One turning vector, and how many steps it has turned:
The counts run from 0 to 120.
[ 0.64  0.39  1.91 -1.17  3.25 -0.26 -4.48  0.33  2.27  2.61 -3.63  0.56
 -2.79 -1.24  3.35 -4.76  2.74  2.93 -1.45 -1.71  0.59  1.05 -0.52  0.54
 -2.72 -1.80  1.74  2.67  0.90 -0.23 -0.18  1.03  1.29 -0.51 -1.79  3.80
  0.06 -0.44  1.36 -0.36  1.48  0.04  0.30  2.19 -0.88] -> 68
[-0.11 -1.12 -0.57 -0.71  3.54  2.61 -1.49 -0.48 -0.16  0.50 -2.29 -1.34
 -2.38 -0.74 -0.37  1.18 -0.62  3.32 -1.80 -0.06 -1.50  0.11  0.16 -2.32
  0.12 -2.61  2.96  4.37  2.79 -0.33 -2.46  2.15  1.92 -2.72 -0.22  3.74
  0.77 -1.58  1.61  1.22  0.32  0.32  1.41  4.68 -1.74] -> 70
[-1.47  0.01 -0.53  2.72 -2.06 -1.63  0.85 -2.27 -0.55  1.61 -0.26 -1.36
  2.76  0.17  1.93 -0.12  3.29  0.53 -1.72  3.06  0.19  0.66 -1.06 -0.59
 -2.24 -0.50 -0.09  5.88  0.94  2.05  0.74  1.23  3.26 -2.73  0.37 -0.96
  2.88 -1.93 -2.26  1.00  1.32 -0.81 -0.13  0.75 -0.03] -> 58
[ 2.15 -0.95 -1.28 -1.20 -2.70  2.21  0.24 -1.17  2.32 -0.12 -3.76 -1.43
  0.92  0.50 -1.84  2.20  3.51  4.83  2.06  0.14  2.72  1.14  1.03  1.51
  0.53 -1.18  0.91  3.37 -2.06  2.50  2.46  1.44  0.42 -0.76 -0.36  1.95
  0.38  1.02 -0.77 -2.81 -0.22  4.39  0.84 -1.52  1.07] -> 93
[ 1.34 -1.59  0.87 -2.52  2.84  1.38 -2.81 -1.42  3.65  2.81 -3.13  1.92
 -0.51 -1.08  4.22 -1.64  2.34  3.51  0.16  0.16 -1.87  3.39  0.13  0.24
 -2.09 -1.24  3.61  2.88  1.57 -0.57  0.15  1.15  0.34 -0.35  0.09  2.78
 -0.43  0.58  0.55  0.51 -0.28 -0.61 -1.07  3.06 -0.45] -> 67
[ 1.35  0.79 -1.68 -0.20 -0.08  1.74  1.04  0.74 -2.36  1.16 -4.86 -0.03
  1.26 -0.77  0.45 -1.98  3.52  2.25 -3.03  1.29 -2.04 -1.06  0.50  2.46
 -1.28  0.85  1.84  0.29 -1.13  4.36 -4.47  2.54  1.84  1.54  4.26 -0.85
 -2.42  0.22  1.09 -0.16  1.03  1.37 -0.52  1.30  0.49] -> 79
[ 3.82 -2.63  0.73 -1.54  0.16  1.51 -1.74 -3.70  1.00  0.30 -3.07 -2.15
  1.32 -1.90  0.92  3.12  0.99  2.39  3.82  1.80 -0.36  2.20  1.45  0.95
  0.62  1.00  1.52  5.12  0.70  0.60  1.36  1.17  0.81  1.62 -0.60  1.64
  0.43  2.37 -0.37 -1.05  0.70 -1.19  1.95 -0.81  1.87] -> 63
[ 0.01  0.34 -0.15 -1.14 -0.43  0.69  1.50  1.70 -0.55  0.70 -4.00 -4.76
 -2.07 -0.32 -2.84  1.43  1.31  2.00 -2.41  1.13  0.00  0.19  1.17 -1.11
  2.97 -2.35  1.84  0.79  2.73  0.96 -3.67  2.16  0.94 -0.68  1.18  3.97
 -0.21 -1.98  2.02  1.01  1.65  0.52 -0.71  0.69 -3.57] -> 40
[ 3.09  0.53 -0.58 -1.13 -1.65  0.61 -2.35  0.76  2.44  0.79 -3.18 -1.96
  2.20  0.97 -3.11  0.53  4.21  2.60  1.37  0.71  1.54  1.24  0.88  2.89
  2.82 -0.89 -0.67  4.12 -1.68  2.93  1.63  0.58  0.57  0.40 -2.13  2.09
  1.70  0.49 -0.27 -1.36 -0.34  4.52  0.34 -2.34  0.83] -> 94
[ 3.97 -0.77  1.48 -2.75  0.79 -0.32 -4.23  0.17  2.13  2.33 -3.39 -0.66
  1.47 -2.94  0.41  0.65  2.72  1.16  3.92  0.31 -1.98  1.51  0.46  1.06
  0.17  1.72  0.44  4.84 -0.20  1.04 -0.17  1.26 -0.12  1.52 -1.52  2.25
 -0.53  1.06  0.43 -1.09  1.51 -0.47  0.71 -0.49  1.77] -> 64
[-0.39 -1.29 -0.18 -2.15  0.65  0.72 -1.06 -1.88  2.94 -2.97 -3.93 -0.86
  0.33 -1.89  0.15  2.25  1.43  3.91  4.32  2.57 -3.33  0.63 -0.36 -0.10
 -0.56  0.83  0.10  1.48  2.37  1.39  0.10  0.69  3.44 -0.44  0.96  0.45
  1.71  1.71  3.75  1.19 -1.92  1.83  0.64  1.47  1.37] -> 33
[ 0.56  1.10 -3.08  0.78 -1.13  2.06 -1.61 -0.81 -2.07  1.35 -0.48  0.57
  1.32 -2.25 -1.53  2.92  0.14  1.21 -1.12  1.82 -2.14  3.79  0.82  0.51
 -0.39  2.28  2.69  3.51  1.61  1.20 -2.46  2.72  4.46 -0.47  2.68  0.45
 -1.88 -0.65 -4.47 -1.95  0.34  0.47  1.77  0.73  1.87] -> 19
[-0.75  0.49 -0.34 -1.12  0.33 -0.49  1.20  0.90  1.11 -0.53 -6.85 -0.99
  2.25 -2.63 -0.64 -3.71  1.20  2.93 -1.56  2.33 -1.08 -2.30 -2.06  1.83
 -1.67 -0.10 -0.56 -0.57 -0.07  0.89 -1.41  0.71  2.23  3.14  1.31 -0.35
  1.45  3.48 -0.27  0.77 -0.29 -1.61  0.08  1.66  1.00] -> 76
[ 0.86  0.50 -0.29 -3.64  1.26 -3.18 -2.96  1.59  4.44 -1.07 -3.74  0.61
  0.44 -2.01  0.23 -3.35  3.76  0.72  0.90  1.07 -4.28  0.66 -1.65  0.21
 -0.39  2.45  0.93  1.94  0.22  2.62 -1.90  1.12  2.17 -0.77  1.40  0.86
 -0.38 -0.73  3.99  0.53  0.85  1.52 -0.41  0.01  0.21] -> 35
[-2.77 -0.22  0.51 -0.40 -0.33  0.08  1.90 -0.59  2.47 -1.36 -2.56 -1.11
  2.25 -1.25  0.57  3.03  1.21  1.68  1.79  1.45 -3.61  0.22 -2.40 -1.62
 -4.40  0.21  1.04  1.90  3.39  2.99 -0.38  2.49  1.49 -1.21  3.89 -0.39
 -0.70  1.40  0.02  3.12  2.95  1.06 -2.33  0.11  2.80] -> 118
[ 0.18 -0.74 -3.44 -1.49 -1.07  1.18 -3.60  3.06 -0.09  4.24 -4.16 -0.47
 -0.12 -0.25 -1.88  1.61  0.94  2.06 -2.65  1.40 -0.72 -0.66  2.63  0.01
 -1.03  1.51  3.21 -1.26  1.85 -0.67 -1.69  2.98  1.18 -0.54  2.95 -0.22
 -3.31 -0.66 -1.55 -0.68  1.57  3.64  0.35 -3.62 -0.31] -> 82
[-0.16  1.15 -1.02 -0.03 -2.37  1.89 -0.36  0.78 -1.84  0.32 -1.07  0.55
  1.08 -3.06  0.22 -0.40  3.29  2.86 -1.73  0.19  3.31  2.68 -0.84  1.82
 -5.27 -1.13  1.46  1.68 -1.32  3.43  0.38  2.37  4.85  2.43  2.13 -0.13
 -0.47 -0.70 -2.12 -1.16 -0.81 -0.60  1.47  2.70 -0.16] -> 16
[-1.79  1.17 -0.74 -0.09 -0.05  1.42  2.20 -0.36  1.24 -3.45 -5.09  0.69
 -0.39  3.27  0.66 -1.13 -0.09  2.78 -0.49  1.15  0.62  1.41  0.41 -0.86
 -0.41 -2.94  2.84  2.45  1.82  0.28  1.23  3.79  0.94 -1.53  0.48  5.21
 -1.50 -1.03 -1.99  1.02  2.38 -0.28  0.30  1.25 -1.98] -> 7
[-2.30  0.16 -1.91  0.83  1.86  2.22 -0.83 -1.48 -1.06  6.60 -1.11  1.09
 -0.20 -2.09 -0.21  1.02  3.29  1.46  0.47 -1.95 -0.02 -0.46 -0.66 -1.52
 -2.16 -0.87  0.10  5.51  3.72  1.93 -0.87  2.11 -0.05 -1.97  0.53 -0.49
  0.96  0.94  2.59 -0.44  0.66 -0.23 -1.61 -1.43  1.05] -> 26
[-2.09  2.58 -1.78  1.99  1.35  1.91 -4.13 -0.29 -1.19  3.25 -1.67  2.01
  0.47 -0.92  0.27 -0.11  1.11  4.39  1.06 -1.47  0.16 -1.18 -0.96  0.07
 -2.09 -0.69  1.80  2.33  2.27  0.53 -1.99  4.18  1.82  1.53  0.95  1.33
 -2.47  0.08  0.21 -0.02 -3.52  0.05  0.38  0.21  0.51] -> 111
[-2.05  0.40 -0.36 -1.62  0.44 -1.35 -3.17  2.42  1.75 -0.43 -1.81 -1.68
  1.04 -1.20 -4.35  1.52 -0.02  1.41  0.42  0.52 -3.03 -2.68 -2.74  0.39
 -2.68 -1.04  1.11  2.01  1.47  2.14 -0.86  1.83  2.62  1.92  0.54 -0.51
 -1.91 -1.06  0.40  1.77  3.47  2.48  1.90 -0.38  3.13] -> 116
[ 1.00  1.12 -0.66 -0.69 -1.74  0.07 -2.19 -1.24  0.98  2.44 -0.57 -0.18
  0.92 -1.43 -0.07  1.17  0.93  1.15 -1.23  2.42 -1.01  3.36 -0.96  2.66
 -0.91  1.56  1.67  1.32  1.52  0.44 -0.84  0.85  3.98  1.03  2.26  1.00
 -1.64  0.71 -5.39 -3.20  2.80  1.28  1.88  0.93  3.59] -> 20
[ 0.88  1.22 -0.33 -3.45  0.49  0.19 -2.31 -0.08  4.73 -0.95 -4.17  0.43
  1.64 -2.58  1.10  0.25  2.59  3.45  4.01  0.76 -3.10 -0.07 -1.44  0.40
 -1.03  2.96  0.92  1.91  1.21  1.38 -0.97  0.49  2.07 -0.88  1.68  0.58
 -0.30  0.59  4.93 -0.64 -1.82  1.36 -0.31 -0.67  1.06] -> 34
[-1.03 -0.92  0.84  1.71 -1.56 -1.20 -1.07  0.01 -0.04  3.57  1.31 -0.16
  4.14 -0.41  0.36  0.03  4.46 -0.04 -2.68  1.88 -0.22 -0.36 -2.57  0.29
 -3.83 -1.00  1.61  6.36 -0.91  2.18 -1.03  0.23  1.84 -1.21  0.73 -0.79
  1.41 -2.41 -1.13  1.33  2.44  1.20  0.19  0.00 -0.69] -> 57
[-2.54  2.00  2.27  0.14 -2.52 -0.09  0.64  2.19 -0.29  1.10 -2.83  0.75
  2.24  1.42 -1.05 -0.56  1.31 -0.16 -2.55  3.87 -1.86 -0.21  0.17 -1.12
 -2.43 -1.42  1.10  2.96  1.25  2.06 -0.49  0.39  1.89 -1.52 -0.45 -2.10
  3.14 -1.03  1.33  2.06  4.83  3.69 -1.50 -2.64  1.58] -> 87
[-1.10  1.50  4.12 -0.48 -1.65 -1.49 -1.05 -0.23  1.29 -1.70 -5.42 -0.22
  1.66  1.26  3.09  0.01  0.20  2.18  2.54  4.67 -1.04  2.23  1.39  1.59
 -1.21 -0.14  1.18  2.44  2.11  0.54 -0.15  1.51  2.20  1.43  0.00  0.51
 -0.23 -0.98  3.69  3.87  0.85  0.32 -0.61 -1.17 -0.44] -> 3
[-1.73  1.04 -0.06 -1.37 -0.32 -1.98  1.16  1.05  3.47  0.89 -2.54 -0.10
  2.21 -2.15  1.09 -0.11  3.43  1.61  0.89 -0.95 -1.31 -0.55 -3.13 -0.51
 -5.40  1.90 -0.12  2.33  1.49  2.27 -0.46  2.35  0.77 -1.34  3.79  0.17
 -2.11  1.35 -0.08  1.03  3.35  0.33 -1.99 -0.83  1.32] -> 119
[ 0.71 -2.30  0.68 -2.91 -2.62  0.37 -2.89 -1.03  4.02  2.33 -1.91  1.65
  2.19 -1.15  1.31 -0.49  3.30  3.52 -0.71  2.17  1.73  5.70 -0.45  2.56
 -0.11  0.16  1.20  3.37 -0.52  1.34  1.46  0.52  2.10  0.68  0.10  0.88
  0.65 -0.98  0.03  0.77 -2.12  1.98 -1.24  0.71 -1.16] -> 97
[ 4.26  0.07  0.58 -2.69  1.32 -2.34 -3.58 -0.10  1.80  1.12 -2.38  0.41
  1.16 -0.14  1.63 -2.42  2.31 -0.31  1.36  1.32 -3.91  2.59  0.66  1.87
  1.52  0.26  1.18  5.52  1.94  2.18 -1.20  1.52  0.36  2.78 -3.01  1.81
  1.47 -0.54  1.37  0.47  1.22 -0.55 -0.92 -0.05  1.14] -> 65
[-2.80 -0.31 -2.76  1.11 -0.26  0.02 -2.97 -1.83  0.49 -0.72 -2.21 -2.13
 -0.83  0.38 -0.79  3.27 -0.56  4.79  0.94  0.43 -1.00 -0.94 -0.55  0.26
 -2.46 -0.98  2.41 -0.01  3.95 -0.60 -0.41  4.01  3.82  0.99  0.68 -0.54
 -1.78  1.73 -2.41  2.23 -1.14  1.26  2.40  2.23  1.65] -> 114
[-0.65  3.73  1.68 -1.50 -2.73  1.65  0.09  1.05 -3.09 -1.16 -6.18 -0.70
  2.01 -0.93  0.11 -3.89  3.82  1.80 -0.85  2.30  1.59  1.62 -0.54 -0.99
 -3.60 -2.03  2.77 -0.33 -1.08  0.72  1.32  0.17  2.66  3.73  1.96  0.09
  1.37 -0.09 -0.70 -1.30  0.63 -0.75 -0.78 -0.18  0.46] -> 46
[-1.32 -0.21 -2.15 -0.04 -0.03 -0.92 -3.26 -1.69  1.87  2.53 -2.26 -2.04
  1.06 -0.04 -1.76  0.17  0.23  0.27 -0.73  1.13 -0.27  3.11 -0.99  2.04
 -0.43  1.20  0.56  0.94  4.37  0.46  0.06  2.34  3.79  2.81 -0.66  1.45
  0.25  1.62 -4.16 -2.18  2.89 -0.57  1.07 -1.70  3.96] -> 21
[-1.71 -0.79 -1.99 -1.25  1.22  2.42 -0.83 -1.24  0.85  3.85 -4.85  0.91
  2.62 -1.87 -2.95 -1.59  0.29  2.36  2.72 -0.80 -1.46  0.83 -2.50 -0.72
 -0.05 -1.97  1.82  3.49  1.57  1.22 -1.00  1.38 -0.96  4.22 -1.39  1.98
 -0.43  0.63  0.50 -0.50 -0.62 -5.17 -0.18 -0.35  0.49] -> 107
[ 0.27  2.03  0.82 -0.88  0.33  2.85  0.56  0.20  2.66 -2.01 -4.39 -0.16
 -0.57  0.32 -1.70  0.61 -0.57  4.48  0.31 -1.40  2.28  1.14 -0.33 -1.18
 -0.85 -1.81  3.15  1.95  0.04 -0.28  0.90  2.97 -1.24 -0.76  0.60  6.21
 -2.89 -0.11 -1.50 -1.05  1.72  0.75  0.90 -0.63 -0.18] -> 8
[-0.33  1.66 -1.11  0.11  0.05 -0.04 -1.11 -0.54 -0.20  7.14 -1.15  1.55
 -1.21 -0.11  0.47 -0.09  3.20  2.03 -0.43 -0.08 -1.88 -1.34 -1.61 -2.64
 -2.25 -1.11  1.12  6.37  0.59  2.00 -2.60  0.76  0.87 -2.97  0.42 -1.89
  0.11 -0.02  0.74 -1.05  0.96  1.73  0.01 -0.04  0.37] -> 27
[-3.01 -0.58  0.43  1.61  1.72  0.94  0.59 -3.02 -0.03  5.05 -1.46 -0.84
 -0.63 -0.59  0.70  0.04  3.55 -0.22  0.01 -1.08  0.18  1.42 -0.96  0.36
 -2.43 -2.49 -0.28  4.47  4.55  3.79  0.06  1.09  0.90  0.90 -1.06 -0.26
  3.07  2.00  2.05  0.08  2.56 -1.13 -2.27 -0.72  3.88] -> 25
[-0.65  0.32 -3.46 -0.43 -2.31 -0.49  1.67  1.20 -0.23 -1.02 -4.81 -0.28
  0.32  3.35 -2.67 -2.45  1.99  2.00 -0.70  2.38  0.99 -1.24  0.22 -1.43
  0.54 -1.13  1.59  5.40 -0.71  3.30  2.34  2.18  0.93 -3.20 -2.27 -0.22
  2.05  0.97 -1.65 -1.83  2.23  2.38  1.63 -0.61 -0.04] -> 91
[-1.39  3.32 -2.87  0.61 -0.13 -1.26 -4.99  1.70 -0.97  3.96 -1.45  1.09
 -1.18  0.50  0.13 -0.77  0.93  3.87  0.15 -0.01 -1.49 -2.11 -0.51 -1.21
 -2.05 -0.36  2.07  1.93 -0.03  1.31 -3.09  3.34  2.45  1.73  0.71 -0.40
 -3.13 -1.58 -1.79  0.64 -1.61  2.21  1.87  1.75  0.31] -> 112
[-0.72  1.16 -2.24  1.96  0.03 -0.17 -0.44 -0.20 -3.06  0.88 -5.53 -2.59
  0.56  0.38  1.36 -1.70  2.50  2.84 -3.09  0.77 -0.06  0.12  1.94  2.74
 -0.30  1.15  0.33 -0.34  1.31  3.11 -4.00  3.72  2.87  0.84  4.37  0.14
 -1.01  0.82 -0.15  0.01  1.12  1.60 -1.20 -0.70  0.21] -> 80
[ 1.91 -2.70 -1.57 -2.17 -2.57  1.89 -0.71 -1.14  4.29  0.38 -1.36  0.96
  3.29 -0.40  0.78  2.39  2.56  1.71  0.77  3.20 -0.74  4.92  1.52  1.54
  1.95  0.56  1.84  3.70  0.34  2.06  0.63  0.77  1.62 -0.71 -0.23  0.78
  1.59 -1.03  1.20  0.76 -3.03  2.43 -2.19  0.64 -1.00] -> 96
[-1.40  2.81  1.72 -1.80 -0.30  1.24 -2.18  0.74  1.18 -1.94 -4.88  2.32
  1.64 -0.52  2.99 -0.66  0.68  2.34  2.93  1.79 -0.06  3.28  0.49 -0.31
 -2.99  1.26  1.93  2.53  1.48  0.19  1.72  3.58  1.45 -0.05  0.35  2.14
 -1.68 -1.99  2.32  2.20  1.00 -0.77 -0.70 -2.35 -1.54] -> 4
[ 1.91  3.94 -1.98  1.39 -1.97  3.63 -0.48 -0.58 -2.36 -0.94 -2.50  0.56
  2.35  1.18 -0.61 -0.91  2.73  1.56 -0.63  1.82 -1.77  1.49  1.59 -0.31
 -0.79 -0.56  5.27  1.36 -2.05  1.29 -1.69  1.51  2.55  0.31  3.21  1.06
 -1.09 -2.01 -2.00 -1.93  0.49  2.24  0.43 -1.16  1.42] -> 49
[-2.59 -2.44 -0.59  0.73 -1.72  0.80 -1.02  0.12 -0.81  1.32 -5.60 -3.69
 -0.83  2.03 -1.22  2.12 -0.50  2.55 -1.67  3.45 -0.88  0.51  3.22  0.86
 -1.29 -0.96  0.95 -1.45  4.43  0.01  0.31  1.08  2.57  1.53  0.24 -0.63
  0.33  0.17 -1.19  1.63  2.93  3.32 -0.78 -1.94  2.67] -> 84
